rotation steps, each row followed by its count of steps
The counts run from 0 to 488.
[ 13.8   4.1  10.4 -31.7  58.8  20.2   6.3   8.2  22.4  21.3  38.8 -42.1
 -23.0 -19.8   9.6  16.4 -19.5  -0.9  14.3  32.5   2.4 -21.2 -19.7  19.8
 -25.2  19.9   6.0 -38.1  -5.5   6.5   7.1   9.1   9.5  -1.4  -2.9  -4.7
 -19.5  19.6   9.3 -16.2  -3.0] | 204
[  9.6  10.0  12.3 -20.9 -31.1   6.7  -4.8 -37.8   7.5 -27.5 -14.3   3.8
 -14.7 -12.1  41.1 -25.2   9.5 -25.5  -1.9  14.0  -3.6  -0.3 -13.1  29.7
 -21.0  17.8 -10.1 -35.9 -42.9 -13.8  21.5 -44.2  19.4 -32.7  -2.6  -5.1
 -21.0   5.7  27.4   9.7   3.2] | 113
[ 21.1 -28.2  -7.8  -8.3  41.0   0.7 -30.9  36.0  14.8  10.5  43.2 -51.1
  -0.4  -5.7  26.4 -30.5  -2.0 -20.9  -8.9   0.6  17.7 -28.7 -14.8  -6.2
 -33.7   0.2  -6.9 -19.6  -4.0   1.4  -8.6   5.1  -5.8  27.1 -23.8  18.5
 -18.1   6.9   2.6 -23.1   1.3] | 16
[ 45.5  18.9  13.9  -3.3  19.0   2.4 -13.3 -21.3 -23.2  23.5  30.1  -1.7
 -36.8 -24.5  10.4  13.8   7.0  16.9  26.6  -2.5  15.9 -21.4   0.3  57.5
 -17.7 -17.2  -3.3 -27.4  11.3  22.1   2.4   4.4  -4.0   6.0   1.9  -2.0
 -16.0   7.5 -32.8 -15.8 -49.6] | 199
[ 15.6  17.3  11.0 -30.2 -20.6 -14.1  -2.8  -0.7  30.7  -0.6   5.1 -23.6
 -25.8  -2.9  13.6 -11.2  22.5   4.4  21.9  19.2  -4.8  54.5  28.1  -7.9
 -19.1  22.9 -29.0 -18.1 -31.4  -0.5  30.1  23.2   5.4   6.3 -12.0   1.3
  -2.3  15.4 -11.7 -11.3  -9.2] | 245
[  6.2  11.6  10.7   9.8 -36.6  -2.3  10.1 -10.6 -11.3  17.8   1.8 -29.2
  25.2  14.3  49.2 -26.6  29.1 -11.4  22.1  -0.8  28.7   5.1 -10.5  36.0
 -25.1   9.2  -1.7 -19.3 -28.3   2.9  11.3  13.1  13.2  46.8 -30.6 -14.8
  -4.2 -27.6   3.6 -14.1 -17.9] | 169
[  4.7 -12.0   0.4 -21.7   4.8  -3.8  12.7   2.9   0.1  48.5 -17.3  -4.7
   2.4 -19.0  25.9 -52.8  23.5  -0.8   2.6  24.0  13.5  28.4   2.4  -9.7
 -28.3   3.5 -11.1 -20.7 -27.6   0.2  29.1   8.7  16.1  12.5 -11.8  -9.9
 -25.5   8.7  11.5 -20.3  34.9] | 414
[ 44.8  10.8 -27.2 -20.5   3.6   6.4 -40.4   7.3  11.0  -6.4 -13.5   4.6
  -6.7  -6.1  35.1   9.3  46.0   9.8  -5.7   1.7   6.8  11.3   4.6  -3.1
 -32.1 -31.6  -8.4 -22.7  -7.7   5.6  16.4  -9.2  -4.9  -1.8   0.1 -18.0
 -48.5  26.8  -2.1   8.2  12.4] | 411
[ 19.5   6.4  37.6 -15.1  50.6  22.6   9.9 -20.4 -17.3  43.2  15.8 -18.0
 -19.8 -17.6  20.5  -6.5 -24.1 -10.6   8.4  20.8   5.9  -5.3  -8.4  35.9
   1.8  -7.0   7.5 -43.5   1.6  13.0 -17.7   1.4   9.9   9.9   7.6  21.5
  11.2  -1.2 -18.3 -10.0 -27.5] | 5
[ 13.8   8.4   2.8  14.0  38.4  11.2  20.5  28.3   5.6  -3.4  19.3 -14.8
   5.1  -9.3  53.0 -37.4 -25.0 -14.5   3.0  15.4  28.5  23.7  26.0  16.1
 -18.6  15.8 -27.6   6.4 -32.9  11.8   3.4  17.5   6.0  15.8   5.4  13.8
 -14.1  -6.4 -30.6  -2.9  37.2] | 157
[  3.1 -24.3 -11.4  -7.2  40.7   1.4  -3.8  21.1  24.9  13.0  22.6 -46.6
   9.1 -11.5  25.7 -33.7  -5.6 -13.4  -1.4  15.5  32.6  -4.9  16.8  -2.4
 -50.1  -3.8 -15.9 -35.1 -16.4   2.6  12.9  22.6  -8.0  22.9   0.2 -18.2
 -11.4  24.0  25.1  -5.0   0.4] | 17
[ 18.8   2.4 -10.4   6.5 -23.9 -11.1  -5.4   2.9  -1.8 -14.3   0.4 -32.0
  -2.6 -21.5  -6.2 -28.3  23.2   8.3  51.7   6.0  32.2  13.7  18.6  -1.3
 -10.9 -17.5  -0.4  -0.4 -19.9  11.3  26.9  31.9  -3.8  30.9  -6.1  16.5
 -34.4  -7.7 -31.1 -31.1 -32.2] | 239
[ 31.7   8.0  14.3 -17.3 -32.1   0.1   5.2  -3.6  -9.3  -2.5  25.1 -11.9
  -9.0   5.2  30.7 -34.1  40.3  27.4  33.7 -41.2   5.6  16.2  -6.2  12.1
  -4.5  24.8   9.2 -32.7 -55.8  16.1  13.7 -23.8   3.0  11.6 -26.2  22.9
  -6.4  -5.2   5.2 -26.7   7.1] | 111
[ 18.3  11.6  21.4 -14.9   6.7  14.7   9.9  -4.7 -10.0  16.8  14.7   6.2
 -35.5  -8.4  31.3   0.9  -8.3  27.0  37.0  28.6   9.4 -14.5   1.8  34.6
 -24.4   8.6 -37.8 -26.8  17.8   2.0  16.9   3.9  10.6  17.9  15.2 -17.8
 -26.1  22.8 -22.4  -1.6 -21.6] | 198
[ 27.3   2.3   0.8 -10.4  15.5 -21.0  -8.8  10.8  23.6  -9.0  -9.0 -30.5
 -42.5  -2.8  14.2  -5.7 -16.0 -23.7  28.5  12.8  -3.4  38.6 -19.6  -7.8
  -5.6  13.6  -9.1   3.8 -28.9 -22.7  -5.9  12.3   2.0  15.1 -11.8  19.0
 -32.8 -24.0  -7.3   7.8 -28.8] | 39
[ 43.6  23.3  19.0 -20.2  23.0   0.9 -18.9   1.3  41.2  -0.1  17.6 -11.2
 -26.3 -15.6  18.1   8.4 -13.5 -35.3  -6.1 -14.5  17.5  11.2 -37.7   4.1
   1.3  -4.8 -15.4   8.2 -20.5 -12.5 -16.0  -0.2   8.6  16.9 -18.8  22.4
 -29.9 -24.8   1.7   4.8  28.3] | 149
[ 52.7  13.1 -20.2 -29.9  30.8 -13.4 -39.0   0.0  14.6  17.3  15.1 -28.4
 -15.0 -20.6  -0.8  -3.4   4.5   6.0   7.3 -38.9  20.7  -4.6  -1.0 -10.1
  -1.1 -16.4  30.1  -8.5  -6.2  44.2   8.0  -1.4 -15.5 -19.2  -1.9  13.3
 -39.2  18.5   5.2   0.4  -9.3] | 71
[ -3.4 -11.6 -16.2  -7.7 -20.7  14.0 -19.7   6.6 -13.3 -31.0   5.1  -6.5
  -8.4  -6.7  48.7  12.5  19.9  27.0 -28.7   5.1 -18.3   2.5  19.2  12.7
   2.1   6.9 -12.3  -1.7 -35.2 -16.4  12.8   1.0  -4.3   9.7   9.1  41.7
 -25.3   5.8 -49.5 -19.4  -3.4] | 441
[ 30.3  13.0   5.7 -21.4  26.0   0.5  -0.4 -33.6   2.0  18.8  10.6 -17.8
 -50.1 -35.4 -10.9   3.0   9.3 -32.9  -9.4  24.9  -7.0   5.2 -11.9   9.4
   7.0  -7.1  41.7 -38.8 -12.7  26.5  12.2  -0.5   4.4   0.0  -4.5  -0.5
   3.1  24.3 -19.0  -1.3 -45.3] | 398
[ 24.7  -3.2 -10.2 -21.6   5.7  34.5   3.5 -10.8  18.7 -12.4  28.8 -32.2
  11.6 -28.1  22.7  -6.0   9.8   9.8 -15.1 -38.8   1.2  -5.1  12.1  -9.9
 -19.4  21.3  -7.4  -2.2 -76.9  -7.5  -4.9  -7.2 -15.5   3.4  -2.7  38.1
 -17.6  -6.4  12.9 -12.9  22.7] | 299
[  8.1  12.2  -9.7   2.0  14.4  30.5  21.5  -8.1  13.8  14.3  29.5 -30.9
  19.6  -4.6  49.4   1.4 -14.7   5.2  -8.1  -4.3  18.0  -1.0  -4.7   9.6
 -43.5  21.7 -21.1   2.5 -47.7  -2.7   5.8  22.2   9.9 -16.7  -3.9 -16.8
  -2.0 -24.3   1.9 -29.9  16.9] | 164
[  6.3   7.6   5.3 -41.1 -14.5 -14.1 -16.3  -0.3  33.9  -6.0  -7.9 -37.8
  -5.7   2.7  29.4  -0.3   1.3 -26.0  38.5   3.2  41.9 -11.7  18.2   2.0
  -8.2  -2.0 -21.1 -32.8  -0.1  29.5  19.1  14.2  -8.5  -2.4  25.6 -16.2
 -31.5  26.0 -10.5   9.5  -9.1] | 128
[ -9.4  -2.5   9.0   7.5 -16.8   2.3  22.8 -34.4 -10.8  21.8  18.2 -27.9
  22.4  -8.8  50.0 -24.0  16.1 -14.4  -9.6 -22.8  -1.1  -6.0 -15.2  20.7
 -12.3  31.4  20.0 -29.9 -42.1   1.4  -2.8   7.9  16.6  17.1 -29.2  -0.8
   7.3 -24.1  16.3 -19.8 -26.4] | 170
[  3.2  34.5   2.7 -19.0 -29.9  31.4   6.4 -23.0   3.4  -3.8  -0.4 -15.2
  -2.6 -32.4   9.7  10.8  11.7  10.2 -25.4 -12.2  11.5 -16.5 -15.9  20.0
   3.5   2.8   5.4 -13.1 -58.5 -13.2   8.3 -15.3   5.1 -16.0 -29.7  25.2
 -27.1 -23.3  -8.5 -52.5 -18.3] | 446
[ 34.6  16.9   5.8  17.3  27.4  11.3  -7.9 -27.0  13.4  -1.9 -18.7   2.6
   9.6 -24.1  37.0  -9.8  14.1 -52.8   0.2   8.8  19.6  18.7  17.2  15.0
  -9.4 -28.3  -1.6  -7.1 -13.1  -1.7  -5.2   3.4  13.7  32.2  31.5  13.0
 -19.9 -23.7 -22.2  28.1   3.1] | 154
[ 22.7 -26.1 -32.9   6.7  11.1  14.9  -6.5   3.1 -13.8 -36.3  17.7 -33.7
 -17.2 -19.6  19.1   5.8  -1.3  13.1  -2.1   1.5 -24.7 -10.6 -10.6  14.8
  -4.8   2.6   8.0   1.8 -14.2 -13.8  -8.2  18.3 -14.6 -11.0  10.2  42.2
 -32.7  -1.8 -49.0 -11.7 -33.6] | 236
[ 18.2   0.4  -9.7  -0.7 -14.8 -11.5  -0.7 -12.7  21.8 -13.8  17.0 -41.8
  16.5 -30.3  21.4 -24.9  27.4 -13.8  17.8  -7.6 -18.5  39.3  -7.1  -6.7
 -17.6  21.9  -0.7  23.9 -43.1   9.9  28.3  29.1   5.8  29.8   5.3   9.6
 -28.5  12.6 -38.4  -3.1  24.4] | 433
[ 16.4 -20.1  12.0  -3.9  34.7  19.4  12.0 -19.7   6.6   0.0  23.9 -44.4
 -11.6 -36.2  16.4 -33.4 -18.3 -30.2  10.5  -5.6  10.3 -24.5   9.6  17.2
 -17.1 -20.9  -5.6 -34.6 -33.5  22.9 -12.6  -6.4 -21.3  29.4   8.9  25.1
  -6.4  22.1  25.2  13.7   7.7] | 152
[  5.7   2.7   2.2  -8.2  -4.1  15.8  11.1 -12.7   7.9   9.5  15.6 -29.2
  39.2 -37.9  16.3 -19.3  -0.7 -16.6  17.2 -10.2  37.5 -32.7 -11.2  21.2
  -1.5 -15.5  16.4  -7.1 -11.9  30.0   7.3  10.6  -8.5  55.9 -13.1   1.7
 -38.7   3.2  -6.0  -8.0   6.2] | 485
[-17.3 -20.5   4.2 -15.8  10.9 -17.3 -31.3   7.3   7.1   0.1   3.7 -25.4
 -23.5   7.0  37.5 -28.2 -17.7 -25.3 -40.5  22.4  23.1 -31.3  28.3  -4.3
   5.5  27.2 -17.7 -43.4 -20.7   9.0  10.8  -0.8   3.8  -7.1  -1.9  22.7
  -4.3   5.4 -12.3  -9.0 -19.5] | 325
[ 18.5  -6.2  -5.3  38.8   2.7 -28.4  16.0  -3.5 -14.4  13.8  17.9  -0.6
  -8.1   3.3  56.0  -9.2   6.1   0.5 -25.3  11.0   2.3  10.1  -4.1  43.2
 -36.6  21.3 -10.4 -10.0 -30.8 -11.4  24.5  20.9   2.4  22.3 -13.6 -17.1
 -20.8  15.4 -15.7   7.4  11.6] | 363
[ 53.6  -0.6 -22.3 -28.5  17.7  -5.5 -22.0 -31.5   0.4  29.6 -30.4 -14.4
  11.2 -14.0  32.9  -3.6  22.9   0.3  -7.9  -8.6 -18.1  37.0  -2.8   3.6
 -10.7 -16.4   5.3   3.2 -12.6  25.1  12.6   9.0   1.2  -1.8  28.3  -6.2
 -18.6  17.4 -33.9  19.0  18.4] | 77
[ 22.2  14.7  27.4   9.3 -16.5 -16.2   4.4   7.6 -34.2  -6.9   2.2   1.7
 -19.2  11.9  48.8 -14.4  -0.7  14.4  46.6 -21.1  33.7  16.2  -1.6  33.1
  -3.3  -2.9  -4.5 -35.3 -27.7  11.2 -12.5 -13.1  -5.4   1.5  -3.9  28.1
  -8.6 -13.1 -17.1 -11.5 -27.0] | 309
[  1.1  18.4   8.0 -34.1  -0.6   6.8  -2.5 -28.9   5.7  24.5  -6.5 -11.0
 -13.8 -18.3  25.0  16.8  -8.8  11.3  15.4   3.9  41.0 -28.8  17.7  22.7
 -28.3   3.9 -36.3 -26.3 -14.4   2.3  17.6  13.0 -12.7  -2.6   0.7 -18.2
 -34.1  28.9  12.0  -1.3 -22.5] | 333
[ 22.9  -4.5  18.6 -31.6  15.6   2.3 -28.9 -32.7 -28.5  27.4 -14.4 -21.7
 -33.2  -7.0  11.9 -11.2   1.7   8.1  11.2   4.7  -2.5   1.8  39.8  21.6
  -5.2  -1.3  -7.1 -43.5  -2.6  14.1 -16.5  -0.1   1.2  11.9  13.7   3.9
   6.2  -9.2 -12.6  -8.1 -48.6] | 192
